In the data rows, zero lies at 4.5, halfway between 4 and 5.
Some points, one per row:
[8 6 6 7 6 6 7 7 6 6 7 6 6 6 6 6 8 6 6 6 6 8 6 8 8 9 6 6 6 6 6 6 6 6 6 6 6
 6 6 8 6 5 8 6 6 6 8 8 6 6 6 6 6 6 6 9 6 6 6]
[7 6 6 6 6 6 9 6 6 6 6 5 6 6 6 6 8 6 6 6 6 5 6 7 9 7 6 6 6 6 5 7 6 6 6 6 6
 6 7 7 6 6 6 6 6 6 7 7 6 5 6 6 6 7 6 9 6 8 6]
[7 6 6 6 6 6 8 6 6 6 5 6 6 6 6 6 8 6 6 6 6 7 5 7 9 7 6 6 6 6 7 7 6 6 6 6 6
 6 7 7 5 6 6 6 6 6 6 7 6 6 6 5 6 7 6 5 6 7 6]
[8 5 5 5 5 5 6 5 5 5 5 5 5 5 5 5 9 5 5 5 6 8 5 8 5 7 5 5 5 5 7 9 5 5 5 5 5
 5 6 9 5 5 7 5 5 5 8 8 5 5 5 5 5 8 5 8 5 7 5]
[6 6 7 6 6 6 6 6 6 5 5 6 5 6 6 6 5 7 6 6 6 6 9 5 9 8 5 6 6 6 6 6 6 5 6 6 6
 6 6 6 6 6 6 6 6 6 6 6 6 6 6 6 6 6 8 6 6 5 6]
[8 7 7 7 7 8 5 6 5 7 7 7 7 7 8 7 9 7 7 7 9 7 7 9 8 8 7 6 5 7 6 9 6 7 8 6 7
 7 6 8 5 7 8 7 6 7 5 8 6 6 7 7 7 6 8 9 8 8 7]
[9 6 6 6 6 6 5 6 6 6 6 6 6 6 6 6 8 6 5 6 6 7 6 8 9 5 6 6 6 6 8 7 5 6 6 6 6
 5 9 9 6 6 6 6 6 6 9 8 6 6 6 6 6 8 6 8 6 6 6]
[5 7 7 5 7 7 5 7 6 6 7 7 8 6 7 7 8 8 7 7 7 7 5 7 6 7 6 7 6 6 6 7 5 7 7 6 7
 6 5 7 7 7 7 7 5 7 7 5 7 7 5 7 7 7 6 9 7 6 7]
[6 6 6 5 8 6 7 6 6 8 6 6 8 6 6 6 9 8 6 5 6 5 6 6 7 7 6 6 6 8 6 6 6 6 5 6 6
 6 6 6 6 6 6 6 6 5 6 5 6 6 6 6 6 6 6 7 6 9 5]
[6 5 5 5 5 5 6 5 5 5 5 5 5 5 6 5 7 5 5 5 5 5 6 5 7 6 5 6 5 5 6 6 5 5 5 5 5
 5 5 6 5 5 6 5 5 5 6 6 5 5 5 5 5 6 6 9 5 9 5]
[5 5 5 5 6 5 7 5 5 6 5 5 6 5 5 6 8 5 5 5 5 5 6 5 9 7 5 5 5 6 5 5 6 5 5 5 5
 6 5 5 5 5 5 5 5 5 5 5 5 5 5 5 5 5 6 8 5 7 5]
[5 5 5 5 6 5 7 5 5 6 5 5 5 5 5 6 9 6 5 5 5 5 5 5 9 6 5 5 5 6 5 5 6 5 5 5 5
 6 5 5 5 5 5 5 5 5 5 5 5 5 5 5 5 5 6 7 5 6 5]
[7 5 5 5 5 5 7 5 5 5 5 5 5 5 5 5 8 5 5 5 6 8 5 6 8 6 5 5 5 5 8 7 5 5 5 5 5
 5 6 6 5 5 5 5 5 5 7 6 5 5 5 5 5 8 5 5 5 5 5]
[8 7 7 7 7 7 8 7 7 7 7 7 7 7 5 7 6 5 7 7 6 8 7 5 5 7 7 7 7 7 6 5 7 7 6 7 6
 7 8 5 7 7 7 6 7 7 5 8 5 7 6 7 7 6 7 8 7 5 6]
[8 7 7 6 5 7 7 7 6 6 6 7 7 7 5 7 8 7 7 7 6 8 7 7 6 8 5 7 6 7 7 7 7 7 7 7 7
 7 8 8 6 7 8 7 6 5 8 6 7 6 7 6 7 8 6 7 7 7 6]
[6 6 6 6 6 6 8 5 6 6 6 6 6 6 6 6 9 6 5 6 8 9 6 7 6 5 6 5 6 5 9 9 5 6 6 6 6
 6 6 8 6 6 9 6 6 6 6 7 5 6 6 6 6 6 6 9 6 9 6]
[5 5 5 5 6 5 6 5 5 5 6 6 5 5 5 5 5 5 5 5 6 6 5 6 9 7 6 5 6 6 6 6 5 6 5 5 5
 5 6 6 5 5 6 5 5 5 6 6 5 5 5 5 5 6 5 8 5 8 5]
[5 5 5 5 6 5 9 5 5 6 5 5 5 5 5 5 6 6 5 5 5 5 6 5 7 9 5 5 5 6 5 5 6 5 5 5 5
 6 5 5 5 5 5 5 5 5 5 5 5 5 5 5 5 5 6 8 5 7 5]
[8 6 6 6 6 6 9 6 6 5 6 6 6 6 5 5 7 6 6 6 7 7 5 6 9 7 6 6 6 6 6 7 6 6 6 6 6
 6 6 7 6 6 5 6 6 6 6 7 6 6 6 5 6 6 6 6 6 9 6]
[6 6 6 6 6 6 7 6 6 6 6 6 6 6 6 5 9 6 6 6 9 5 6 5 9 7 6 6 6 6 7 8 6 6 6 6 6
 6 5 9 6 6 6 6 6 6 9 6 6 5 6 6 6 7 6 7 6 6 6]
[7 6 8 8 5 7 7 8 8 6 6 6 7 7 6 8 6 7 6 8 9 6 8 9 6 6 6 7 7 7 8 7 7 8 8 7 7
 7 7 5 8 6 5 6 7 8 6 6 8 7 8 6 7 6 8 6 6 7 7]
[5 5 5 5 7 5 6 5 5 8 5 5 9 5 5 7 9 8 5 5 5 5 8 5 6 6 5 5 5 7 5 5 8 5 5 5 5
 7 5 5 5 5 5 5 5 5 5 5 5 5 5 5 5 5 7 8 5 6 5]
[5 5 5 5 6 5 6 5 5 6 5 5 6 5 5 6 5 6 5 5 5 5 6 5 8 7 5 5 5 6 5 5 6 5 5 5 5
 6 5 5 5 5 5 5 5 5 5 5 5 5 5 5 5 5 6 6 5 9 5]
[5 5 5 5 5 5 8 5 5 5 5 5 5 5 5 5 7 5 5 5 7 7 5 6 8 7 5 5 5 5 7 6 5 5 5 5 5
 5 7 7 5 5 7 5 5 5 7 7 5 5 5 5 5 7 5 8 5 6 5]
12 more points follow, each with its number after it:
[8 6 6 6 6 6 6 6 6 6 6 6 6 6 6 6 8 6 6 6 7 6 6 8 6 6 6 6 6 6 8 8 6 6 6 6 6
 6 7 8 6 6 8 6 6 6 8 8 6 6 6 6 6 7 6 6 6 5 5] 0
[6 5 6 6 6 6 6 6 6 6 6 6 6 6 6 6 8 5 5 6 7 7 6 7 6 9 6 5 6 6 7 7 6 6 6 6 5
 6 7 7 6 6 7 5 6 6 7 7 5 6 6 6 6 6 6 8 6 8 6] 1
[6 7 5 6 6 6 8 6 6 7 7 6 7 6 7 6 6 6 5 6 6 6 7 6 5 9 6 6 7 6 6 6 5 6 5 6 7
 7 6 6 5 7 6 7 7 6 6 6 6 6 6 6 7 7 7 9 6 7 6] 2
[6 6 7 7 8 6 8 6 6 6 6 7 8 7 5 7 8 5 6 7 7 7 8 7 8 7 7 5 7 8 5 7 7 7 6 7 7
 8 6 7 5 7 6 6 7 6 7 7 6 6 6 7 7 7 6 7 6 8 7] 3
[6 6 6 6 7 5 6 6 6 7 6 6 7 6 5 7 6 7 6 5 6 5 7 6 9 5 5 6 6 6 6 6 6 6 6 6 6
 7 6 6 6 6 5 6 6 6 6 6 6 6 6 6 6 6 7 5 6 7 6] 4
[7 7 6 8 7 6 7 6 8 8 8 6 9 6 8 7 7 7 8 8 6 7 6 8 9 8 6 5 7 9 7 8 9 6 7 5 6
 5 8 5 5 7 6 8 7 6 7 8 5 6 8 6 7 6 5 5 8 9 7] 5
[6 5 6 6 8 6 9 6 6 8 6 6 7 6 6 6 6 8 6 6 6 6 7 6 8 8 5 6 6 8 6 6 6 5 6 6 6
 8 6 5 6 6 6 6 6 6 6 6 6 6 6 6 6 6 8 9 6 5 6] 6
[7 5 5 5 5 5 7 5 5 5 5 5 5 5 5 5 9 5 5 5 5 5 5 7 8 5 5 5 5 5 6 7 5 5 5 5 5
 5 6 6 5 5 7 5 5 5 7 5 5 5 5 5 5 7 5 9 5 8 5] 7
[7 6 7 7 7 7 8 7 7 6 7 7 7 6 7 7 7 5 6 7 6 7 7 7 7 7 7 7 7 6 5 7 7 6 7 6 5
 7 5 6 7 6 7 6 6 5 7 7 7 6 7 6 7 7 5 9 6 5 7] 8
[6 6 6 6 7 6 6 5 6 7 6 6 5 6 6 7 8 7 6 6 6 6 7 6 7 7 6 6 5 7 6 6 7 6 6 6 6
 5 6 6 6 5 5 6 6 6 6 6 6 6 6 5 6 6 7 9 6 9 6] 9
[6 6 6 6 6 6 6 6 6 6 6 6 6 6 6 6 7 6 6 6 6 6 6 6 6 9 6 6 6 6 5 6 6 6 6 6 6
 6 6 6 6 6 6 6 6 6 6 6 6 6 6 6 6 5 6 9 6 6 6] 10
[5 5 5 5 5 5 7 5 5 5 5 5 5 5 5 5 6 5 5 5 5 5 5 5 5 8 5 5 5 5 5 5 5 5 5 5 5
 5 5 5 5 5 5 5 5 5 5 5 5 5 5 5 5 5 5 8 5 7 5] 11
Which two of these numbered points are nearest to each point below by angle, seen from the average point of the first points? Their numbers follow each, nearest first.
[7 6 7 7 7 7 7 7 7 6 6 7 7 5 7 5 8 5 7 7 7 7 6 7 6 5 7 7 7 6 6 7 8 7 6 7 7
 6 7 7 7 7 7 7 7 7 7 7 7 7 7 5 7 6 9 8 7 6 6] > 8 0
[7 7 8 7 8 7 6 8 6 7 5 6 6 6 8 5 8 6 8 7 9 7 6 8 6 6 8 8 7 7 5 5 8 8 7 8 8
 7 7 7 7 8 8 8 7 6 7 7 6 6 6 7 8 9 7 6 7 9 7] > 3 5
[8 5 5 5 5 5 7 5 5 5 5 5 5 5 5 5 9 5 5 5 6 8 5 5 8 8 5 5 5 5 8 7 5 5 5 5 5
 5 6 8 5 5 8 5 5 5 8 8 5 5 5 5 5 7 5 6 5 7 5] > 7 0
[6 6 5 6 8 6 9 6 6 8 6 6 7 6 6 8 8 8 6 6 6 6 7 6 8 6 6 6 6 6 6 6 5 6 6 6 6
 8 6 6 6 6 6 6 6 6 6 6 6 6 6 6 6 6 8 9 6 8 6] > 6 9
[8 6 6 6 6 6 7 6 6 6 6 6 6 6 6 6 7 6 6 6 7 6 6 7 7 7 6 6 6 6 7 7 6 6 6 6 6
 6 8 8 6 6 9 6 6 6 8 8 6 6 6 6 6 9 6 9 6 5 6] > 0 8
[7 6 6 6 6 6 9 6 6 6 6 6 6 6 6 6 6 6 5 6 8 6 6 8 5 8 6 6 6 6 5 8 5 6 6 6 6
 6 7 6 6 6 8 6 6 6 6 6 6 6 6 6 6 7 6 8 6 8 6] > 2 1
[7 7 6 7 6 6 6 7 5 6 7 7 8 7 7 8 5 8 7 6 5 7 5 7 7 5 6 7 7 8 7 7 8 7 7 7 7
 7 7 6 7 7 7 5 7 5 5 7 7 7 7 7 7 7 8 8 7 9 6] > 5 3
[9 6 6 6 6 6 8 6 6 5 5 6 5 5 6 6 5 5 6 6 7 8 6 8 5 9 5 6 5 6 9 6 6 6 6 6 6
 6 6 8 6 6 9 6 6 6 6 7 6 6 6 6 6 5 6 9 6 9 6] > 1 0
[7 7 6 7 7 7 9 6 7 6 7 7 6 7 6 7 5 6 7 7 7 6 8 6 6 8 7 6 6 8 7 7 7 6 7 6 7
 7 6 7 6 7 7 5 7 7 7 6 7 7 7 7 6 7 5 8 7 6 7] > 8 3
[6 6 6 6 6 6 7 6 6 6 6 6 6 6 6 6 7 6 6 6 6 6 5 6 8 9 6 6 5 6 6 5 6 5 5 6 6
 6 6 6 6 6 6 5 6 6 6 5 6 6 6 6 6 5 6 7 6 6 6] > 10 11
[8 7 7 6 8 8 5 6 7 7 7 6 7 8 8 5 7 9 8 6 7 7 8 8 9 8 8 5 8 7 8 7 6 5 7 8 7
 6 8 8 6 6 6 6 8 6 7 7 8 7 8 7 8 8 8 7 8 7 8] > 5 3
[7 6 7 7 8 7 9 6 5 7 7 7 7 7 5 8 6 7 7 7 7 5 8 7 7 5 7 7 7 8 7 7 8 7 6 7 7
 7 7 7 7 7 7 7 7 6 7 6 7 7 7 7 7 7 6 7 7 7 7] > 3 8
[6 7 7 6 7 7 7 7 6 6 7 6 6 6 5 6 7 8 7 7 5 6 8 7 6 9 7 7 7 8 7 6 8 7 7 6 5
 7 7 7 7 7 6 7 7 7 7 7 7 6 7 7 7 7 6 9 7 5 7] > 8 10
[8 6 6 6 6 6 9 6 6 6 6 6 6 6 7 7 5 6 5 6 8 6 6 7 8 7 6 7 5 6 7 7 6 6 6 5 5
 6 7 5 6 6 8 6 6 6 7 8 6 7 6 6 6 7 6 8 6 8 7] > 8 5
[7 5 5 5 5 5 7 5 5 5 5 5 5 5 5 5 8 5 5 5 5 7 5 7 6 7 5 5 5 5 7 6 5 5 5 5 5
 5 5 7 5 5 7 5 5 5 7 7 5 5 5 5 5 7 5 8 5 6 5] > 7 11
[5 6 6 6 6 6 5 6 6 6 6 6 6 5 6 6 7 6 6 7 6 8 6 8 5 8 6 6 6 6 8 7 5 6 6 6 6
 6 8 8 6 5 8 6 6 6 7 6 6 5 6 5 6 6 6 7 6 8 6] > 1 0
[6 6 6 6 6 6 6 6 6 7 6 6 6 6 6 7 7 7 6 6 6 6 7 6 7 7 6 6 6 7 6 6 7 6 6 5 6
 5 5 6 6 6 6 6 6 6 6 6 6 6 6 6 6 6 7 8 6 5 6] > 10 6
[6 6 5 6 6 5 7 6 6 6 6 6 6 6 6 8 9 8 6 6 6 6 6 6 7 9 6 6 6 7 6 6 8 6 6 6 6
 7 6 5 6 6 6 6 5 6 6 6 6 6 6 6 6 6 7 6 6 6 6] > 6 10
[6 5 5 6 5 5 6 5 5 5 5 5 5 5 5 5 8 5 5 5 7 6 5 7 9 8 5 5 5 5 7 7 5 5 5 5 5
 5 7 7 5 5 7 5 5 5 6 7 5 5 5 5 5 7 5 5 5 7 5] > 7 11
